X = [102 143 102 125 155 111 103 157 127 139 100 152 103]
X[0] = 102
X[8] = 127
X[5] = 111
X[12] = 103
X[6] = 103

A = [131 139 102 131 131 147 120 122 106 145 123]
A[-11] = 131
A[6] = 120
A[7] = 122
A[3] = 131

arr = 122,99,131,154,113
arr[0] = 122
arr[3] = 154
arr[2] = 131

B =
[[122 125 108 131 128 120 128 120 112 116]
 [135 126 151 123 132 136 125 138 148 130]
 [122 125 108 132 127 120 128 119 112 117]
 [134 127 151 123 132 135 125 138 148 131]]
B[0,0] = 122
B[3] = [134, 127, 151, 123, 132, 135, 125, 138, 148, 131]
B[1,5] = 136
B[0,5] = 120
B[1,4] = 132
B[2,2] = 108
B[2,7] = 119
B[1] = [135, 126, 151, 123, 132, 136, 125, 138, 148, 130]
B[2] = [122, 125, 108, 132, 127, 120, 128, 119, 112, 117]
B[1,1] = 126
B[0,9] = 116
B[0,6] = 128
B[3,7] = 138
B[3,1] = 127

M =
[[128 123 132 128 121 125 132 129 127 135 119 124 129 112 147 141]
 [125 140 126 119 130 123 123 127 125 118 136 127 115 123 149 127]
 [130 135 129 127 133 136 119 129 127 112 119 120 136 136 127 134]
 [128 142 130 141 126 131 123 130 127 141 137 136 124 135 126 129]
 [134 120 129 136 141 129 132 126 133 131 122 126 143 134 125 133]
 [128 141 127 137 138 127 131 131 124 131 137 135 122 131 145 130]
 [132 124 121 126 127 119 126 123 131 122 131 128 128 124 151 130]
 [129 144 129 136 131 129 113 134 127 120 137 129 119 129 138 139]]
M[0,0] -> 128
M[:, 5] -> [125, 123, 136, 131, 129, 127, 119, 129]
M[:, 11] -> [124, 127, 120, 136, 126, 135, 128, 129]
M[1,3] -> 119
M[0,3] -> 128
M[1,4] -> 130
M[7,14] -> 138
M[6,10] -> 131
M[3,8] -> 127
M[3,2] -> 130
M[4] -> [134, 120, 129, 136, 141, 129, 132, 126, 133, 131, 122, 126, 143, 134, 125, 133]
M[1] -> [125, 140, 126, 119, 130, 123, 123, 127, 125, 118, 136, 127, 115, 123, 149, 127]
M[1,14] -> 149
M[5] -> [128, 141, 127, 137, 138, 127, 131, 131, 124, 131, 137, 135, 122, 131, 145, 130]
M[3] -> [128, 142, 130, 141, 126, 131, 123, 130, 127, 141, 137, 136, 124, 135, 126, 129]
M[:, 4] -> [121, 130, 133, 126, 141, 138, 127, 131]
M[7,15] -> 139
M[4,3] -> 136
M[1,10] -> 136
M[7,3] -> 136
M[5,1] -> 141
M[6,6] -> 126
M[2,12] -> 136
M[:, 14] -> [147, 149, 127, 126, 125, 145, 151, 138]
M[7,13] -> 129
M[2,1] -> 135
M[4,2] -> 129
M[2] -> [130, 135, 129, 127, 133, 136, 119, 129, 127, 112, 119, 120, 136, 136, 127, 134]
M[0,12] -> 129
M[6,8] -> 131
M[1,1] -> 140
M[5,14] -> 145
M[3,1] -> 142
M[4,6] -> 132

m = (139, 123, 130, 131, 134, 108, 102, 158, 134, 109, 154)
m[0] => 139
m[5] => 108
m[4] => 134
m[8] => 134
m[1] => 123
m[6] => 102

grid = [130 134 122 129 133 128 150]
grid[0] => 130
grid[-2] => 128
grid[-3] => 133

x =
119	147	129	112	127	124	116	120	141	117
118	103	107	121	127	127	148	137	124	123
103	124	116	125	129	125	123	118	127	100
145	134	120	130	125	126	131	122	134	137
121	152	128	135	106	126	128	137	154	134
x[0][0] => 119
x[2] => [103, 124, 116, 125, 129, 125, 123, 118, 127, 100]
x[-5] => [119, 147, 129, 112, 127, 124, 116, 120, 141, 117]
x[1][7] => 137
x[2][-4] => 123
x[-2][-7] => 130
x[2][-5] => 125
x[3][-8] => 120
x[3][-5] => 126
x[:, 7] => [120, 137, 118, 122, 137]
x[-3][-8] => 116
x[4] => [121, 152, 128, 135, 106, 126, 128, 137, 154, 134]
x[-3][1] => 124
x[-1][0] => 121

data =
129	130	114	128	142	121	116	129	122	132	135	114	137	137	152
137	134	116	132	129	122	120	126	129	131	124	134	142	138	152
138	135	123	133	136	138	121	129	118	130	131	115	136	136	147
142	137	131	138	135	149	124	130	113	128	129	112	136	136	145
129	128	130	131	143	137	124	127	126	128	133	117	134	133	157
143	138	123	138	128	142	122	127	122	130	124	123	140	137	145
135	135	118	132	136	129	120	129	120	132	132	116	138	136	147
data[0,0] = 129
data[3] = [142, 137, 131, 138, 135, 149, 124, 130, 113, 128, 129, 112, 136, 136, 145]
data[5,10] = 124
data[6,3] = 132
data[:, 7] = [129, 126, 129, 130, 127, 127, 129]
data[:, 10] = [135, 124, 131, 129, 133, 124, 132]
data[6,13] = 136
data[1] = [137, 134, 116, 132, 129, 122, 120, 126, 129, 131, 124, 134, 142, 138, 152]
data[1,1] = 134
data[4] = [129, 128, 130, 131, 143, 137, 124, 127, 126, 128, 133, 117, 134, 133, 157]
data[1,13] = 138
data[4,4] = 143
data[0] = [129, 130, 114, 128, 142, 121, 116, 129, 122, 132, 135, 114, 137, 137, 152]
data[4,3] = 131
data[0,1] = 130
data[3,2] = 131
data[2,7] = 129
data[0,4] = 142
data[1,0] = 137
data[6,0] = 135
data[1,8] = 129
data[0,14] = 152
data[6] = [135, 135, 118, 132, 136, 129, 120, 129, 120, 132, 132, 116, 138, 136, 147]
data[:, 6] = [116, 120, 121, 124, 124, 122, 120]
data[6,10] = 132
data[:, 14] = [152, 152, 147, 145, 157, 145, 147]
data[2,9] = 130
data[4,7] = 127
data[4,13] = 133
data[5,12] = 140
data[6,5] = 129

a =
[[106 133 124 130 133 128]
 [114 128 134 138 124 115]
 [116 155 140 135 111 120]
 [129 139 140 125 115 126]
 [115 120 125 125 129 137]
 [142 124 126 117 125 133]
 [128 126 130 129 129 126]
 [120 118 130 131 150 120]
 [115 120 133 117 146 138]
 [117 140 113 123 116 151]
 [115 128 116 129 116 139]
 [126 125 103 127 128 126]
 [136 124 135 123 127 121]
 [135 134 136 133 126 123]]
a[0][-6] => 106
a[-4][-4] => 116
a[2][-4] => 140
a[8] => [115, 120, 133, 117, 146, 138]
a[-1] => [135, 134, 136, 133, 126, 123]
a[-3][1] => 125
a[11] => [126, 125, 103, 127, 128, 126]
a[10][-2] => 116
a[-10][4] => 129
a[10][-1] => 139
a[-14][-1] => 128
a[-9][0] => 142
a[13][4] => 126
a[:, 5] => [128, 115, 120, 126, 137, 133, 126, 120, 138, 151, 139, 126, 121, 123]
a[-2][4] => 127
a[5][3] => 117
a[2] => [116, 155, 140, 135, 111, 120]
a[2][-2] => 111
a[7][-6] => 120
a[6][5] => 126
a[-6][-1] => 138
a[:, -2] => [133, 124, 111, 115, 129, 125, 129, 150, 146, 116, 116, 128, 127, 126]
a[:, -6] => [106, 114, 116, 129, 115, 142, 128, 120, 115, 117, 115, 126, 136, 135]
a[7][3] => 131
a[9][-3] => 123
a[-2][3] => 123
a[8][-4] => 133
a[1] => [114, 128, 134, 138, 124, 115]
a[-10][-1] => 137
a[12][1] => 124

W =
[[139 124 122 125 130 140 131 121 140 119 134 121 108 126 125]
 [143 126 128 130 118 130 119 127 106 125 135 116 138 117 120]
 [127 131 126 126 124 124 124 135 132 124 126 127 129 132 129]
 [126 130 130 136 123 141 133 126 124 132 131 128 129 136 131]
 [126 128 123 125 130 121 121 137 140 122 136 129 141 130 134]
 [125 117 140 126 130 123 128 132 140 125 141 121 124 131 122]
 [129 138 127 121 136 122 122 140 111 117 116 114 118 130 132]
 [132 144 147 114 124 106 123 136 134 110 119 134 131 131 134]]
W[0,-15] -> 139
W[3] -> [126, 130, 130, 136, 123, 141, 133, 126, 124, 132, 131, 128, 129, 136, 131]
W[:, 9] -> [119, 125, 124, 132, 122, 125, 117, 110]
W[-5,7] -> 126
W[-1,4] -> 124
W[-3,4] -> 130
W[:, -12] -> [125, 130, 126, 136, 125, 126, 121, 114]
W[0,9] -> 119
W[-1,7] -> 136
W[2,-7] -> 132
W[4] -> [126, 128, 123, 125, 130, 121, 121, 137, 140, 122, 136, 129, 141, 130, 134]
W[5,7] -> 132
W[-4,-3] -> 141
W[7] -> [132, 144, 147, 114, 124, 106, 123, 136, 134, 110, 119, 134, 131, 131, 134]
W[4,-7] -> 140
W[3,10] -> 131
W[-7,-8] -> 127
W[0,7] -> 121
W[5,8] -> 140
W[3,5] -> 141
W[-2,-1] -> 132
W[-5,6] -> 133
W[2,5] -> 124
W[-3,2] -> 140
W[-7,-9] -> 119
W[-1,6] -> 123
W[4,-15] -> 126
W[7,-4] -> 134
W[-1,-2] -> 131
W[0,-2] -> 126
W[-4,-6] -> 122
W[:, 4] -> [130, 118, 124, 123, 130, 130, 136, 124]
W[-3,14] -> 122
W[:, 8] -> [140, 106, 132, 124, 140, 140, 111, 134]
